One turn moves each row of this set onto another row. After a few examples, where does it send each row asked below?
ruzu: [0.68, 0.12, 0.43, 1.20, 2.77, -1.08, 1.46, 1.14, -0.61, -2.16, 1.25, 2.24, 0.38, -3.32, 1.64, -1.89, -1.01, -0.75, -2.31, -2.14, -0.46, -3.48, 1.92, 2.25, -1.41, 0.72]
siput: [0.54, 0.25, -2.11, 0.54, 0.15, -1.61, 1.65, -0.14, -0.98, -3.43, -0.22, 0.32, -0.09, -3.53, 2.07, -1.16, 1.00, -1.36, -0.42, 0.27, -2.42, -4.56, 0.29, 3.89, 1.73, 2.61]
fekot: [-0.15, -0.80, 1.01, 0.73, 0.62, 1.41, 1.68, 0.96, -0.03, -0.03, 0.94, 0.12, -1.09, -1.87, -2.63, -1.00, -1.31, -0.71, -0.82, 2.49, 1.70, 0.89, -1.42, -0.31, 3.12, 0.96]
Tezu: [-1.95, -2.14, -1.30, 1.27, 0.97, 0.83, 1.86, 1.28, 1.69, -0.84, 2.93, -0.86, -2.38, -0.82, -0.07, -0.48, -1.15, -0.84, 1.75, 2.14, 0.20, -1.18, -1.33, 0.40, 0.91, 2.73]
bovef: [-1.14, 0.08, -2.39, 1.02, 1.28, -2.11, 1.01, -1.23, -0.91, -2.64, 0.49, 1.74, 3.43, -2.01, -0.63, -3.51, -2.64, -2.12, -0.73, -1.49, -1.59, -1.81, -0.73, 1.68, -0.55, 2.37]
fopef: [-0.01, -0.03, -1.53, -0.46, 0.98, -0.78, 2.16, -0.86, -0.80, -0.25, -0.38, 1.82, 2.83, -3.29, -0.07, -1.15, -1.98, -4.48, -2.61, -1.57, -1.57, -1.59, 1.01, 2.44, -0.70, 1.15]
darok: [1.10, 0.30, -1.26, 0.67, 0.89, -0.32, 1.78, 0.63, -1.17, -2.76, -2.20, 1.26, 2.33, -2.47, 0.09, -2.37, -1.02, -3.55, -1.35, 0.05, -2.24, -3.05, 0.12, 3.32, 1.43, 0.27]
vin: [0.26, 0.51, -0.55, 0.36, 0.52, -2.02, 2.68, -0.87, -1.28, -1.14, 1.11, 2.11, 0.02, -4.17, 2.77, -0.74, -0.66, -3.08, -0.87, -1.61, -1.69, -3.10, 1.44, 3.35, -0.01, 2.71]
pab: [-1.24, -2.06, -1.04, 0.95, 0.34, 0.54, 2.96, 0.46, 0.83, -0.11, 1.95, -0.59, 0.07, -1.77, -0.91, -1.36, -1.30, -1.03, 0.37, 3.49, 0.40, -0.51, -2.04, -0.64, 2.92, 1.80]
Lep: [-1.19, 0.75, -2.34, -1.61, -0.96, 0.29, -1.53, 0.77, -0.08, -3.15, 0.34, -1.68, 0.29, -3.46, 0.06, 0.46, 1.69, -1.39, -0.80, -0.79, -1.66, -4.32, 0.28, 3.84, 0.18, 3.26]
datu: [-1.46, 2.17, 0.02, -0.95, -0.66, 0.00, -1.83, 0.18, -1.34, -2.44, 0.87, -0.04, 0.33, -5.09, -1.13, -2.29, -0.19, 0.06, -1.00, -2.64, -1.31, -2.61, 1.26, 2.80, 2.02, 4.74]
zadu: [-2.09, -0.72, 0.24, -0.01, 0.31, 0.64, 1.99, 1.50, 2.12, -0.79, 2.95, -0.64, -3.26, -1.02, -0.90, 0.26, -1.01, -0.80, 0.92, 1.97, 2.18, -1.34, -1.72, 0.78, 0.76, 2.61]
zono: [-0.85, 0.96, -0.90, 1.47, 1.43, -1.61, 0.50, 0.18, -0.80, -3.03, 1.46, 1.73, -0.58, -3.00, 0.95, -3.30, -1.51, -0.56, 0.77, -2.76, -1.61, -2.97, 1.29, 3.36, 0.10, 4.11]
gok: [-0.93, 0.46, -1.39, -2.46, -0.86, 0.83, -0.55, -0.16, 0.01, -0.31, 0.52, -0.46, 3.14, -4.75, -1.24, -0.21, -0.69, -3.62, -3.45, -2.34, -0.15, -2.21, 1.14, 2.56, -0.52, 2.24]
Zofor: [-0.49, 0.02, -0.54, 1.92, 2.05, -1.58, 2.22, 0.35, -1.14, -3.07, 1.88, 2.95, -0.60, -4.52, 2.00, -1.38, -1.48, -1.03, -0.03, -1.01, -0.06, -3.60, 0.58, 3.56, 1.49, 3.89]
Gute: [-0.60, 0.80, -1.54, -1.37, -0.37, 1.32, -1.62, 1.69, -0.23, -2.47, -1.57, -0.78, 2.81, -2.05, -1.96, -0.87, -0.32, -3.33, -1.93, -0.87, -1.47, -2.86, 0.18, 3.12, -0.14, 0.80]
Padum: [0.25, 1.44, 0.53, -0.75, 1.38, -0.49, 0.25, 0.29, -0.62, -1.45, 1.19, 1.05, -0.87, -5.76, 0.38, -0.44, 1.18, 0.77, -3.36, -1.50, -1.25, -3.63, 2.49, 1.97, 0.99, 2.64]
pakos: [-0.75, 1.06, -0.48, -1.83, -1.38, -0.49, -0.27, -0.21, -0.58, -0.96, 1.88, -0.51, 0.13, -5.26, 1.52, 0.15, 0.96, -1.89, -1.71, -2.34, -0.30, -3.75, 1.46, 3.49, 0.17, 3.95]
torid: [-2.79, 1.35, -1.11, -1.64, 0.11, 0.98, -1.72, 0.21, -0.84, -1.55, 0.32, 0.82, 3.73, -3.71, -3.48, 0.77, -1.43, -2.67, -2.50, -0.69, 0.03, -1.64, -0.89, 1.39, 0.47, 2.75]
Lar: [-1.72, -0.27, 1.08, -0.67, 0.26, 2.19, 1.14, 2.54, 1.88, -0.32, 1.70, -0.72, -2.44, -1.26, -2.24, -0.40, -1.50, -1.21, -0.15, 1.49, 2.60, -0.64, -0.94, 0.90, 1.64, 1.62]
muke: [-0.62, -1.25, -0.43, 1.36, 0.83, -0.27, 2.59, -0.17, 0.08, -0.55, 2.49, 0.00, -1.71, -1.45, -0.66, -0.46, -0.86, 0.19, 0.17, 3.02, 1.53, -0.13, -2.42, -0.44, 2.13, 1.79]
mipu: [-1.46, -1.35, -0.43, 0.96, 0.89, 0.73, 0.51, 1.15, 1.12, -1.16, 3.34, -1.06, -3.00, -1.03, -0.74, 0.33, -0.73, 0.13, 0.82, 1.64, 1.96, -0.51, -1.52, 0.61, 0.40, 2.65]
pido: [-0.93, -0.02, -0.80, 1.54, 2.19, -1.22, 1.52, 0.19, -1.43, -2.22, -0.02, 3.25, 3.73, -2.20, -0.55, -1.42, -3.32, -3.54, -1.18, -0.35, -0.14, -1.64, -0.95, 1.72, 0.09, 1.19]
bik: [-1.03, -0.43, 0.96, -0.14, 0.25, 1.56, 2.65, 1.27, 1.22, 0.19, 1.09, 0.24, -1.39, -1.80, -2.53, -0.80, -1.63, -1.36, -0.64, 2.75, 2.03, -0.10, -1.59, 0.15, 2.99, 1.20]
nulil: [-1.79, 1.53, -1.61, -1.30, -0.73, -0.37, -1.16, -1.19, -1.05, -1.66, 0.17, 0.07, 4.17, -3.70, -2.94, -2.64, -1.03, -1.18, -2.20, -1.35, -1.13, -1.61, -0.70, 1.11, 1.30, 3.11]
Tes: [-2.10, 1.41, -0.82, -1.16, -0.01, 0.40, -1.32, 0.36, -0.47, -2.54, 1.96, 0.36, -0.62, -6.02, -1.00, 0.81, 0.28, -0.11, -1.14, -1.38, -0.03, -3.52, 0.87, 3.03, 1.86, 5.52]
vupu: [-0.68, 0.46, -0.61, -0.18, 1.76, -1.39, 0.04, 0.05, -0.76, -1.33, 1.01, 1.28, 3.61, -1.88, 0.03, -0.56, -0.93, -1.95, -3.04, -1.05, -0.48, -2.50, -0.24, 0.60, -2.84, -0.02]
bure: [-2.01, -0.76, 1.07, 0.43, 0.16, 2.53, -0.17, 2.90, 1.29, -0.33, 2.09, -1.09, -2.76, -1.15, -1.19, -0.48, -1.11, -1.02, 1.31, 1.27, 0.59, -0.85, -0.10, 0.83, 1.91, 2.65]
Kur: [-1.25, 1.54, -0.72, -1.96, 0.32, -0.82, -0.95, -0.89, -0.79, -0.74, 0.89, 0.12, 2.44, -4.33, -1.23, 1.01, 1.19, -0.33, -4.01, -0.42, -1.34, -2.73, 0.13, 0.11, -0.61, 1.83]
Lif: [-1.23, -0.64, 1.39, -0.01, -0.44, 2.36, 0.96, 2.21, 0.58, 0.52, 0.94, -0.83, -0.44, -2.04, -2.10, -1.34, -1.27, -1.27, -0.12, 2.54, 0.93, -0.07, -0.86, -0.26, 3.76, 1.58]
Mup: [-1.28, -0.84, -0.06, 0.36, 0.55, -0.06, 3.61, 0.33, 1.19, -0.37, 2.08, 0.16, -2.08, -1.42, -1.11, -0.19, -1.08, -0.88, 0.25, 3.20, 1.59, -0.89, -2.34, 0.09, 2.14, 1.80]
tudil: [-1.10, -0.77, 1.15, 0.33, 0.72, 2.50, -0.30, 2.48, 0.97, -0.61, 1.90, -0.79, -2.40, -1.35, -2.66, -0.17, -1.28, -0.53, -0.22, 0.96, 2.01, 0.37, -0.66, 0.54, 1.41, 1.90]

nulil goes to datu
mipu goes to muke
Now these:
torid goes to Tes
zadu goes to Mup
fopef goes to gok
Tezu goes to pab
Gute goes to Lep
Kur goes to Padum

